T: a few groups of rows, each row roughly a mix of its group's hidden directions; one row fits no group:
T (138 x 10):
[[ 26  28 -20  55   3   5 -19   9   4  -8]
 [-37  15  18 -33 -14 -18   7  23  37   1]
 [-10  -5  -5  25  20 -38 -20   6  48  -8]
 [  6  63  21   2  -4  16 -20  13  13  -2]
 [-46 -11  12 -33  23 -15  26  -5  14  19]
 [ 15  19 -18  38 -40  27   9 -21   5 -13]
 [-19  14 -27  12 -44 -10  25 -35   0  12]
 [-17 -46 -18 -25  13  25  10  -1 -34  -5]
 [ 44 -18  -9  25 -18 -20 -16 -37  -3 -13]
 [-18   2 -11  -9  -3   1 -56 -34  12  23]
 [ 16 -57  14  -8  15  -5  -9  -7  28  23]
 [ -3  29 -29  40  -3  -8  -8  39 -20  10]
 [  0 -35   4 -24 -19 -24  11  21 -36  30]
 [-36  -8  -3 -41   4 -23  23 -21  19  23]
 [ 50   7  -9  35  21  -8  -4  23  10  21]
 [  4  47  13 -23 -17  22  14  -7   0 -38]
 [-19 -36   6  51   2   3 -16 -23  -8  18]
 [-35  41   6 -29  -5 -17   6   1  36   4]
 [  2  15  46 -47 -19  17  -2 -13  -5  -9]
 [  0  -6   8 -44  31 -15 -11  45 -10  -1]
 [-26   5  28 -43 -32  -2  25 -20  -9  -2]
 [ 14 -33 -37   7   1  32 -28   8 -29  -8]
 [ 14  14   4 -65  -3   5   6 -14   8 -22]
 [ 25  -5  19  18  42 -25  20 -10 -34  -9]
 [ 39 -12 -38  20 -25  -2  18  24  20   3]
 [ 46 -33  24  16 -20  -8 -23  19   3  -9]
 [ 16  -9 -32  42  27 -12 -14  32   0  17]
 [  9 -29 -42   3  24  21 -13  25 -25 -16]
 [-24  22 -22  -8 -31  38 -18  12  26  16]
 [-32  19   2 -16  44 -16   6  20  19  29]
 [ 15  41   0  17  -8   5 -25 -12  17  45]
 [-24  -3  16  36 -28 -25   8   8   0  43]
 [-12  -2   6 -47 -42  24   1  -8 -20  15]
 [  8   2  38   7  -9  -3   3  34  50  10]
 [-34  30   2  -3  -3 -18  19 -13  13  49]
 [ 17   8 -17  15 -12  41  -4  15 -39 -33]
 [  9 -34   8  30   0   2  24 -20  40  27]
 [ -7   9  52 -24   9  31  -8 -27   1 -11]
 [-20 -16  23  38  21   4  -3 -46  11  12]
 [-45  28   1   1  43   2  19   0  -6  19]
 [-27   4  17 -26  16  20  33  42  -7  15]
 [ 27 -23   9   3  18   0 -45   6   1 -41]
 [ 13 -31  26  37 -32  -4   7   8  23  25]
 [ 14 -14 -18  -4   8  46  -1  18 -42 -23]
 [ 44 -17   7  33  -7  20   4  26 -30 -11]
 [-30  10  -4 -13  11   7 -21 -56  21 -12]
 [ 26  -5 -25  31  39  17 -11  -2 -31  15]
 [  7  35  18  20 -28  27  -8   0 -25 -36]
 [ 45 -15  38  -9 -39  -4 -10   8   4   0]
 [-10 -52  13  11 -17  -8  -5 -12 -34  25]
 [ 28  27 -15  47 -16  -6  22  -2 -28   4]
 [ 20   1 -10 -42  24  11  36 -15  28 -15]
 [ -1  -6 -18  21  54 -22   6   5   1  36]
 [-22  38 -39  11 -17  29  16 -11  -7 -18]
 [-52   1  21  11 -15  22 -10  34 -14  -9]
 [ 18   9   8  12 -17 -33  34  21  24 -36]
 [  3 -27  -1  30 -14  -7  29 -21  35  33]
 [-13  17  -7 -22  -5 -37 -34  37   8  22]
 [-41 -20  10 -53  -2  11 -15   2   4  -9]
 [ 11  13 -33   0  45   3 -20 -13  37 -10]
 [-39  35 -12 -25  -3  -8  40 -16   5   0]
 [-25  20 -47  -5  20  23  27  21  11  -2]
 [  8 -13   7 -22 -32   4  -6  -3 -51 -31]
 [ 38 -14   5  -6  18  25 -35 -21  20 -27]
 [ 25   5  -7 -14 -33  46  16  -2   3  33]
 [-42  34 -22  -3  37  10  15 -14  -4  10]
 [-29  -9 -13  -1 -16 -32   7  19 -39  34]
 [-26  -7  36 -12  44  24   3 -23  16   5]
 [-31  22  -1 -36 -46  -5   6  -4 -23  -8]
 [-51  31  12 -21 -15 -15  -9 -20  20   5]
 [ 18  10 -10  53   8  38   2 -16  16  -9]
 [-18  32 -26 -49  15 -21  -1  -3  18   0]
 [ 29 -30  11 -56  -2   7   5 -17  -6 -10]
 [  6   6  -8  11 -11   1   4  68  21  -2]
 [  2 -29 -18   4  -6  35 -37 -17 -28  25]
 [-39  -3 -25   4  52   4  -3  24  -4  -4]
 [ 15 -49   1 -17 -20 -17  -6 -35   8 -23]
 [  2  17 -16  23  26 -40 -18   9  36  21]
 [ 45 -10 -11  31 -11   7 -30  10   6 -32]
 [-17 -17 -13 -22   5  44  16  17  40   9]
 [ -5   5   9 -53 -19  30  10 -14   3 -31]
 [ 22  22  37   1 -10  29   0   1  35 -32]
 [ 20  -1  18  17  26 -47 -12 -16  27  20]
 [-11  -7 -22  15 -19   5  53  14 -26 -23]
 [-19  19  31  18 -28  27  30 -24  -8 -21]
 [-20  18 -34  15 -44  24  24  16  -7  -4]
 [-61  -1 -12 -22  24 -11   2  15 -13   3]
 [-26 -46  -3 -16   2 -18  10 -30 -10  31]
 [ 16   1 -16  14 -41 -14 -33  15  31 -25]
 [-36  25 -13  32  33  27  14 -11   8  11]
 [-20  10  19 -41  27  30 -28  -7   0  21]
 [ 20  22   0 -13 -46  27  -4 -12 -21  31]
 [-27 -27 -21 -23 -30  18   7  21   4 -36]
 [ -6  21   4   0 -26  -4 -14  52  38   4]
 [-34   8   0   9  33 -25  24  -1  34  27]
 [ -7 -29 -17 -17  19 -13   1 -50 -18 -24]
 [ 30  -3  14 -43  48  -1  -1  -4  11   1]
 [ 11  -9  14  11 -21 -32   7 -58   7  -6]
 [ -3 -38  11 -12   7 -37  47  -6   3  -3]
 [  6  -5 -12  25  21 -22 -33  34  29  24]
 [-10 -13   5  38   1 -18  23  38  14  35]
 [ 25 -19   6  45  20  -8   7 -21  27  28]
 [ -2 -31 -17   1  15 -24  -7 -57  -8  -2]
 [ 23 -40  10 -23  -2 -21 -26 -22  -9 -31]
 [ -2  37  27  -2 -35   7 -33 -22  19  12]
 [-35  -6  23 -56   2   0 -11 -12  -4  17]
 [-29  10 -11   2   8  -2   4   4  57  33]
 [-10 -12   7  -6 -21   7 -34 -53  -4  26]
 [-37 -33  16 -40 -17  11  19 -12 -11  12]
 [-14 -12 -15  -6 -20   3  21   6  57  27]
 [-34  16  14 -12  11 -13 -14   2  27  50]
 [-46  35 -12 -13  -2  31   7   4   2  28]
 [-22  35   2  28  12  12  28  -7  41  -9]
 [ 13 -11  10  -5   2  34  38   9 -43 -21]
 [ 19 -57  18  11  -9  -7   7  18 -14  27]
 [  0  -8  10 -44 -27 -18  -7  44 -15  -6]
 [-30  17  41 -31 -28  -3  17  -6  18  10]
 [ 25  20  37   4   2 -33  21 -23  31   8]
 [-26   1   9 -14  -6   2 -36 -39   8  39]
 [ 14  23   9  23  51  -1  21 -12 -20  23]
 [-37 -18 -33  27  14 -34  -7 -18 -14   4]
 [-42  41 -10  33  -6 -16   7  17   4  13]
 [ 22   8  27   4  -6  -1 -43  32  35  -4]
 [ 55  10   8  31  30  12  -6  -6  -4  11]
 [  6 -12 -14 -17 -21  42 -21  -3 -29 -36]
 [  3  48   3 -39  18  20  13 -26  -3   0]
 [ 22  -8   7  21  18  34  19  -7 -46  21]
 [  1  -8 -42  22  37 -10 -39  -8   3   8]
 [-31 -26  16 -44  -6 -17  29  -8 -20  -3]
 [ 50  -7 -17  27  -6  39   7  13   6  -9]
 [-34  -5  48   8 -28  -1  -8  25  -7  20]
 [-14  25   4  -5  16  34 -20  39  -2  36]
 [ 26 -24 -17  -8 -37  38 -10  15  21 -16]
 [ 20   1  -1  -5 -40   6  -6 -12  -2 -57]
 [-28  -1  -3 -48 -30  -4  -4  20 -21 -24]
 [ 21   0 -27  31  10 -11  15 -48  17  16]
 [ 39  40   6  36   6   5 -17 -24  -8  -4]
 [ 13  40 -21  49 -18  -1 -19   5 -11  -4]]

the two rows of each list that fit no group, in list order (the others fit one group, some only roughly):
  * j_701: [ 14 -18 -59 -13  -2 -16   2  23  -6 -23]
  * j_293: [ 10 -16  40 -15 -42   4 -19   9 -32  -3]
  * j_12: [ -4  41   3 -15 -30 -32   7 -29  27   1]
  * j_886: [-50  16  12  16 -15 -22 -32  -5  13  20]
  * j_441: [ -7 -30  23 -47 -16 -21   0 -16  21  21]
  * j_579: [  8  12  18  61 -14  25   3  -6  12  16]
  * j_205: [  1  18  -8  32  -3 -15 -28  51 -15  16]
  * j_23: [-21  12  18 -22  -3 -20  25 -18 -51  11]
  * j_365: [  0   4  26 -12   6 -11  19  20 -46 -40]
  * j_64: [ 31 -22 -39 -22  24  -8  -2  35   6  -9]
  * j_889: [-29  29  18  50 -19   6  -2 -12  -2  20]
  * j_516: [ 11   1  14  10 -52 -20 -16 -34  23  -4]
  * j_845: [-20  18  38 -20   8  19  19 -33 -20  26]
  * j_451: [ -1  25   7  -2 -46  -3 -30  16  37 -11]
  * j_836: [-34  48  -5   5  18  26  -7   2 -12  27]
	j_12; j_365
  * j_765: [  3 -13 -18 -53  -7   4  -5  28 -36  -1]
  * j_843: [-24 -31   8 -21 -33 -24 -22   1 -24 -27]
  * j_220: [ 22  16 -32 -18  18  -6  43  35   1  -2]
  * j_636: [ 55 -22   8  -4  -4  25   8  -7  25 -22]
  * j_415: [ 33  18 -24   2  -7   7 -33 -17  44  -6]
  * j_951: [  1   9  -6 -12   4 -21  44  45  17  21]
  * j_704: [-13 -11   5 -27 -47  30  -9  25   3 -23]
  * j_284: [ 23  -8  15  15  38 -16  51  -9  -5   7]
  * j_247: [-45   5  -2  -1 -35  -9  11 -41 -14   9]
  * j_228: [ 12 -37  -5   9  -3  -4  42  15 -38  19]
	j_765; j_415
  * j_125: [ -4  -7 -12   5  54   8  23  30 -27  11]
  * j_999: [-32 -23   8 -38  12   5  14   8 -34 -27]
  * j_929: [ -8  17  -1 -25 -21  11 -45 -38   9 -20]
  * j_135: [ -9   5 -11  36  14 -23  36  14 -20 -36]
  * j_384: [-29  18 -33  35   8  18  30  24  10  -4]
  * j_377: [ 22  25  -6  31   8  11 -45   7 -11 -31]
  * j_776: [-51  -2 -30 -13 -17 -32   6 -11 -16   2]
  * j_65: [-12  16  31  -7 -32  17 -10  50 -14   0]
  * j_750: [ 16   9  41  10   4  -4 -22  47 -10  21]
  * j_597: [ -4  13 -43  -9 -37  -1   3  39  20  -6]
  * j_19: [ -6  31  20 -20   2  35 -18  39 -20 -15]
  * j_204: [ 14   8 -14   8  11  22  -9 -62 -11  16]
  * j_184: [ 20 -51   3  -4  10 -29  -1 -33  20   4]
  * j_31: [-20  11 -13  37  36  26 -18  -5 -18 -26]
  * j_33: [  2 -19 -15 -40  51 -20   1 -17   5  -3]
	j_597; j_204
  * j_630: [ 29  28  20  11 -34  29   6  -1  -6  35]
  * j_180: [ -1 -24   9 -10 -26  48  -7 -14 -37  11]
  * j_81: [ 16 -39  29   0  -7  27  -1 -43  -7 -14]
  * j_582: [ 39 -19  41 -25 -12  14  -9  12  25 -12]
  * j_635: [ -2  10 -10 -16  36  28   4 -45   0 -30]
  * j_797: [ 21 -50  -3  43  14  12   0   7 -14  13]
  * j_464: [ 22  -3 -26  29 -18  15  11 -43  19 -23]
  * j_734: [-17 -20 -23 -14 -20 -39  -1 -44 -14  -8]
  * j_623: [ -1 -11   7  26 -52  -7  -5 -43  -3  -5]
  * j_540: [  5   7  13 -19   0 -21   8  49  39  19]
  * j_253: [ -9  52 -14  14   8  -5 -38  17  16 -16]
  * j_931: [  2  13   6  19  28  39  11  -8 -39 -31]
	j_630; j_931
  * j_838: [ 13 -11  36 -16  -5 -10 -31  39   7  31]
  * j_225: [-32 -34  -3  -5 -10 -46  -5 -28 -14   7]
  * j_905: [11 42  6 13 -6 -8  7 53 21 -3]
  * j_454: [ 30  45  -6  28   4  29 -10  -1 -17  20]
  * j_683: [-22   1  27  20  -8  16  43 -12  39   5]
  * j_314: [ 21  43   9  14  38 -15  24  15   2 -20]
  * j_182: [ -4 -25  21  40 -25   2 -32   2 -32   9]
  * j_430: [ -5  12 -23   8  13  24  21 -44 -32 -24]
  * j_702: [  4 -10 -50  16 -23 -29   4 -22 -20 -15]
  * j_926: [-18  -7  20 -17 -21   6  36  51   2  -9]
  * j_263: [  2  -7   5 -48 -47  10  24  -1  12 -11]
  * j_976: [ 13 -11   3  -7  17  38   9 -32  19  44]
  * j_697: [ -1  -3  23   2  19 -18  30 -53  -9  21]
  * j_281: [-50  -1 -10 -21  16  29 -22  21   0 -19]
  * j_574: [ 48  -1  -3  10 -31  29   9   2 -34  -5]
	j_838; j_976
  * j_309: [-43  19   9  11 -37  -3 -11  -7 -39   0]
  * j_268: [ 39  16  -8   8 -27  48 -18   7 -14   3]
  * j_195: [ 38  10  34 -48 -16   7   5   2  10  -1]
  * j_443: [ 12  16  23  -4  -4  -9  24 -53 -13 -29]
  * j_342: [ -8  17  21 -45   2 -21 -29   9 -36  -2]
  * j_961: [  8  44 -27 -13  43   8  19   5   5  17]
  * j_161: [ 16 -11 -16   3 -19  46 -25  23   9 -34]
  * j_678: [ 31  24  18  17 -37 -21  -4 -25  13 -27]
  * j_732: [ 31  26  25  14  10  11  -7  10   9 -50]
  * j_310: [ 29  14  10 -39 -22  12  -9  38  -7 -25]
  * j_819: [-20   0 -10 -61 -15 -22 -13 -12 -16   4]
  * j_708: [ 11 -32 -22  21  31  15  16  17 -39  12]
  * j_823: [ 33  17   9  30  13  28  31 -34  -2   2]
  * j_647: [-21  16  33 -20  19 -14  34 -35 -13  13]
	j_732; j_823
  * j_801: [-14   4 -12  -3  -2  -4 -46  30  30  35]
  * j_272: [-23 -18  -6 -30 -11 -35 -18 -28 -28 -21]
  * j_175: [  0  20 -20 -31 -46 -17   0  -7 -29 -22]
  * j_699: [-35 -29  20  13 -14 -14  34  -9   5  34]
  * j_524: [  0   2 -30  53  23   6 -32  -2 -13  -3]
  * j_109: [ 21   0 -30 -22   9  19  28  15 -21 -42]
  * j_966: [ -7 -11 -24  13 -14  21 -19  23 -11 -54]
  * j_252: [ -2  29 -13   8   5  -5 -51   8  36  20]
  * j_619: [ 16  40  -1  16   9  34  -1  -4 -45  13]
  * j_36: [ 29  -7  -1  37   8 -25 -21   1 -10 -44]
  * j_881: [ 10   6  -4 -27  29 -41 -23 -28   7  27]
  * j_142: [ -7  32  27 -17  21  18  23 -25 -35 -15]
  * j_985: [-36  10   4 -14 -11  17  10  57 -11  -3]
  * j_814: [  2  11 -25  20   8  48  30  24 -19 -14]
  * j_426: [  1 -51   8  18   5   9  -7 -47  -4  11]
	j_109; j_881
  * j_349: [  5  10   6   6  56  32  14   8 -30  -6]
  * j_431: [-24   0   0 -43   3   8  13 -51  12 -12]
  * j_163: [-25  -1  27 -13  12  25 -35  14 -30  30]
  * j_367: [ 30 -20  14  -9 -15  17 -12   8  41 -37]
  * j_10: [ -5 -28   6  -1  24  13  -1 -56  28   0]
  * j_561: [ -9  34  37  12  32  15 -16  27  -2  23]
  * j_345: [-25  37  13 -15  10 -14   3  29  39  19]
  * j_853: [ 15  43 -21  29 -11  29   7   4 -25  21]
  * j_973: [ 44 -20  33 -34  -2 -19   0  10  20  10]
  * j_436: [  3  16 -39  14  13 -23  14  43 -22  17]
  * j_27: [ 24  44  12  30  12   3 -17  17  18  30]
	j_163; j_367
  * j_724: [ 18  -5   6   2   0 -12  38  26 -43 -31]
  * j_8: [  7  41  36 -25 -35   4   1 -15 -17   3]
  * j_326: [ 31  35 -39  -2   8   2 -12  17 -29 -21]
  * j_766: [  5 -23 -19  13 -42   6 -26 -15  32 -26]
  * j_399: [ 16  -5  15  33  -3  30 -37 -30   8 -25]
  * j_370: [ -1  -4  22 -10   4 -50  31 -21 -30  11]
  * j_215: [  6  10  16  18   0 -28  -8 -61   6  13]
  * j_637: [ 24 -19 -18  15 -29   1   3  18  -3 -53]
  * j_937: [  1  24 -19  15  21   8   4 -60   1 -14]
  * j_63: [-10 -12  13   5 -31 -25 -24  36 -29  27]
  * j_796: [-19  19  31 -16  14  15  12 -33 -22  37]
  * j_537: [ 19  34  43 -32  18  18 -15   6 -12  -4]
  * j_243: [-24 -17  18 -10  54 -21  28  -5  -5  -3]
  * j_354: [-23  49   7  34 -19  10 -19   1  -4 -20]
  * j_751: [ 47 -24   5 -19  -3 -24  -9  38   2  12]
	j_724; j_766
  * j_177: [ -9  30  -4  -6 -21  14   5  -9  25  55]
  * j_830: [-33 -22 -21 -23 -12  -2 -46  -2  20  17]
  * j_895: [ 16  13 -27  48  -2  11  31  14  26  11]
  * j_854: [ 28   5   9 -14  -8 -17 -21  59   6   9]
  * j_860: [-10  18  22 -12  -1  30 -21 -44 -21  27]
  * j_534: [  8  14  26  24 -28   9  41  33 -15 -10]
  * j_536: [-18  53   9  -2  17   5  -1 -13  40  12]
  * j_512: [-30  -4 -29 -19   2 -35   5  40 -18  12]
  * j_596: [-20  21  17   6  60 -14 -17  -4 -11   4]
  * j_452: [ 11  37 -29  12  -9  -4  -4  47  23  -7]
  * j_375: [-18  -3 -31 -35   1 -11   1  50 -14 -13]
  * j_346: [ -9  42  23 -11  28  45  -2  16   4  -2]
  * j_462: [ 10  38  39  -4 -24  35  13  20  -8   3]
	j_536; j_452
  * j_139: [-34 -21  -9  16  45   4 -22 -24  -6 -20]
  * j_406: [ -8 -15 -33 -19  42  -1  15  13 -15 -36]
  * j_66: [ 12 -21  12 -21 -26 -25 -48 -12  18 -16]
  * j_754: [ 10  19  34 -38 -32  -4 -20  27   9  -8]
  * j_479: [ 14 -14 -41  16 -41  -1  32  -9  19   2]
  * j_299: [-20 -21   1 -12 -43  -2 -10  42  27   1]
  * j_402: [-41 -27 -40 -13   3 -31  13  -8  -5  -8]
  * j_646: [ 19  21  19 -21  -5  22 -36 -18  20 -37]
  * j_921: [  3 -30   3 -12  -4  11  41  44 -14 -23]
  * j_934: [ -4   1 -33  10 -21   6  36 -23 -20 -40]
  * j_915: [ 18  -7 -23  10 -26 -13 -11  48  24 -26]
  * j_718: [-23   8  27  12  25  17  41  17  21  25]
  * j_813: [ 26  20   8  25  -6 -24 -10 -54   3  -1]
  * j_227: [-34  -2 -11 -18  11   6 -18  36  20  41]
	j_934; j_718
  * j_192: [ 16 -16   1  -9 -56  12  24  25 -11  17]
  * j_538: [-13  -4  22  13 -32 -18 -27  45 -15  20]
  * j_940: [-10  -7 -28 -55  23 -18   6  20  -4 -14]
  * j_385: [ 13 -13   7  30  31 -41  39  -3  -4  -7]
  * j_355: [-20  -7 -25  19  13  26  13  25  -1 -49]
  * j_585: [-21 -24 -28  -4  18  26  34  -4 -21 -33]
  * j_159: [  6   5 -10 -34  -1 -38  11  42  12  26]
  * j_297: [ -9  41   2  26 -15 -10 -43  28  -2  -5]
  * j_151: [ 38  -8  -3 -10  19 -11  20  47  24  10]
  * j_428: [-28  24  -6  -8 -10  23 -50   9 -16 -23]
  * j_379: [ 15 -38   6 -17  -7 -26 -30   0  38 -20]
  * j_492: [ 17 -18 -32 -22 -14  -7 -11 -37  -4 -40]
  * j_99: [-27  40 -34  17   6  -4 -26 -15 -24 -10]
  * j_821: [-40  22 -27  28   3  -6 -26 -18 -29   7]
  * j_410: [ 26   1  -7 -34 -55 -21   4  -5  -4 -11]
	j_192; j_585
  * j_481: [-14  15  24   1  64 -10 -12  -7   0   9]
  * j_933: [-16  -1   8 -12  20  -3  23 -29  56  10]
  * j_398: [ 19  -2 -20  28   5 -51  -9 -24  24  -4]
  * j_242: [-32 -40  27 -10 -18 -10  10 -22 -13  29]
  * j_130: [-19 -59 -21 -18   2  12   8  23 -10   7]
  * j_176: [  6   3   4  34  -7  57  13  12 -14 -20]
  * j_941: [ 16  -4  -5  -2 -55 -10  33 -10  16  24]
  * j_711: [ 15   7   1  19 -15  51  27 -13  32   6]
  * j_590: [-17   0   3  24  11 -54  -6 -36  -6 -16]
  * j_979: [-12   4  32   2 -29 -17  26  43   8  24]
  * j_471: [ 15   8  51 -15 -42   8  -1  12  -2  19]
  * j_684: [ -4  32 -31  45   2  20 -18  20  13 -12]
  * j_592: [-11 -17  -3 -14  -6   5  39  57  -1  -8]
  * j_800: [  8  -5 -57 -19  26 -17   9  21 -10 -10]
  * j_120: [ 45   8  16 -30  11   7 -14  40  -3 -15]
	j_176; j_590
  * j_624: [-24   6  30  13  -9 -23  -2 -37  -6  41]
  * j_715: [ -9   0  44  -5 -22  -8 -35  13  38   6]
  * j_390: [ -7  28   7  12   6 -39   9  30  43  12]
  * j_41: [20 29 16 11 10 27 27 -5 32 36]
  * j_45: [  5   0 -35  33 -35  15  32  21   2 -13]
  * j_730: [-13  -8  -7  12  43 -11   7  46   9  29]
  * j_437: [-29 -34 -30 -33  -7 -32  11 -14  -3  -9]
  * j_705: [-20  24   2  54  16  30 -12  12  -9  -8]
  * j_44: [ 25  -7  30 -16  -8  41 -38  -4  19  -8]
  * j_87: [-12  -3  -9 -53  -1 -12  43 -17   1  10]
  * j_674: [ 17   6  12  -1 -19 -16 -37 -51 -15  14]
  * j_389: [ 14  28  -7 -37   7 -14 -40  25  25  -6]
  * j_222: [ 21  -4  16  16 -53 -16  -1 -28   2 -26]
	j_44; j_674
